In the rows, 128 means zero.
Each row of X is roughly a mix of the hidden directions of one of 3 groups.
X, 98 rows:
[[128 101  99 104 134 113 178 116 188 140]
 [112 114 112 157 142 151 174 122  63 138]
 [143 164 193 109 154 107 106 144 144 106]
 [127 110 170 115 139 121 107 121 201 105]
 [135  94  68  93 117 141 155 158 155 134]
 [123 130 140 164 112 190 119 114  76 117]
 [101  89 151 125 116 191 128  98 157 114]
 [102  96 100 114  71 166 106 113 118 150]
 [127  76 132  83 147 123 141 168 170 118]
 [ 96 107  96 140  75 158 136  90 103 145]
 [130  79  80 101 141 106 168 129 157 142]
 [155 102  89 108 138  93 134 161 179 111]
 [113  78  86 149  81 145 111 140 150 145]
 [117 137  58 148 125 157 171 122 107 135]
 [141 135  99 129  96 139  95 127 200 110]
 [109 178 191 132 131 132 132 117  88 139]
 [143 121  68 177 120 170 121 146 121 112]
 [147 134 132 129  99 149  69 111 180 105]
 [118 112  94 116  80 186 122 106 158 135]
 [157 116 154 129 170  70 118 166 146 126]
 [ 96 110 113 126 138 131 202 138  98 149]
 [ 81  90 102 147 122 163 150 111  86 142]
 [118 176 190 160 125 140 107 125 101 121]
 [109 139  59 143 100 163 138 113 103 144]
 [138 144 148 123 165  93 190 149 104 104]
 [107 137 144 103 149 121 210 119 128 132]
 [116 123 121 113 163 155 147 190  94  95]
 [126 195 154 142 146  94 169 130 119 139]
 [134 163 154 137  91 175  74 119 140 119]
 [143 135 102 142 165 112 189 153  89 120]
 [143 157 188  98 121 112 100 111  93 152]
 [154 155  92 127 142 120 156 127 197 113]
 [141 138  93 156 150 163 177 154 144  91]
 [106 100  85 108 120 134 195 106 126 141]
 [135 129 139 101 102 177 104 167 174 108]
 [ 87 102 160 158 140 122 168 150  83 140]
 [ 98 137 123 172 129 115 186  95  95 136]
 [150 115 157 106 150  93 113 150 188 100]
 [109 151 106 104 127 149 204 113 126 147]
 [164 146 160 109 104  97  72 146 154 123]
 [115 106  68 143 101 172 116 109 128 160]
 [146 163 178 124 125 142  73 161 135 111]
 [164 152  93 166 157 150 122 168 109 100]
 [121 173 178 165 136 135 124 129  79 116]
 [136  93 155 104  79 138  84 124 168 129]
 [120 135  85 159 101 151 137 114  66 150]
 [120 147 206 138 112 113 106 126 140  96]
 [133 124 179 105 175  79 120 156 133 132]
 [165 170 146 126  98 126  71 124 159 117]
 [113 129 143  92 143  71 112 156  87 154]
 [158 137  79 151 171 150 153 168 134 115]
 [154 153 164 114 126 123  67 160 160 118]
 [137  82 105  75 140 119 131 145 179 130]
 [144 136 152 143 163  98 178 162 133  87]
 [143  89 104  87 112 148  70 128 149 143]
 [157 117 135 118 176  86 147 167 164 111]
 [155 156  88 151 108 152 148  91 176 127]
 [127 133 112 144  80 152  83 136  72 137]
 [135 183 181 153 138 137 114 142  96 102]
 [127  92  96  77 137 117 153 118 181 137]
 [133 110  92  95 133 119 178 151 181 121]
 [123  68  82 106 110 142 137 128 171 130]
 [ 97  92  95 127 144 125 175 144  81 147]
 [143 144  97 131 179 139 190 156 124 127]
 [154 137 139 112  88  99  64 144 155 130]
 [129  78 113 117 124 101 118 176 176 109]
 [100 140 102 153  95 193 143 102 112 137]
 [153 103 127  72 168  92 110 118 161 127]
 [171 146 133 109 111 117  97 155 187 104]
 [101 104  82 127 148 134 193 123 111 145]
 [141 101 152 113 109 130  88 150 190 101]
 [147 145 187 113 160  83 113 152 144 111]
 [104  79 112 101 125 130 123 154 189 110]
 [132 164 153 153 113 131  73 141  82 153]
 [107 141 181 117  86 127  81  96 118 130]
 [152 155 124 150  93 165  77 157 129  98]
 [110  86  95 107 145 121 194 113 136 134]
 [126 183 193 142 150 127 138 132 114 105]
 [ 94 124 100 145 136 152 157 120  59 144]
 [112 168 110 146  85 183 144 120 100 144]
 [154 154 162  89 128 101  93 139 178 119]
 [ 86 112 160 115 104 157  83 105  91 144]
 [127  95  61 103 107 146 158 131 155 140]
 [147 146 113  70 127  88 139 138 175 146]
 [113  93  63 139 105 162 156 112 136 141]
 [146 104 103 111  95 153  63 127 159 132]
 [155 123 154 120 175  83 132 167 164 113]
 [118 137  86 156 116 156 142 118  64 155]
 [145 162 165 140 177 108 163 163 115 109]
 [153 131 138  94 114 159  76 141 176 106]
 [ 82  71 146 125 152 138 163 123  96 138]
 [127 156 183 114 154 101  92  96 112 155]
 [137 103  76 128 154 112 191 144 118 131]
 [125  73 107  98 150 123 159  91 161 108]
 [ 81 117 155 146 132 141 112  89  73 148]
 [115 187 184 132 127 151 112 118  95 132]
 [125 127  97 168 129 133 148 111  55 121]
 [106  98  88 125  81 118 121 115  94 173]]

One row of each group comes first, with its name. Which group is each row after those in?
[139 141  69 149 128 159 116 131  73 144]
K
[126 125  65 131 118 108 151  98 103 174]
F
[109 107 144 157 129 161 151 107  60 139]
C

[111  96 168 132 147 131 122 164  65 118]
C
[124 152 135  96  93 155 118 156 189 151]
F
[124 154 175 102 146 102 181 129 119  92]
K
[137 151 141 124 178 105 190 152 105 128]
K
[133  77 158  80 116  94 126 147 159 143]
C
[132  99 170 107 132 115  95 153 183 101]
C
[129 175 174 154 106 153  81 109 128 117]
F
[161 137 135 149  85 114  64 137 154 116]
C
[140 111 117 120 116 147  78 131 197 113]
K
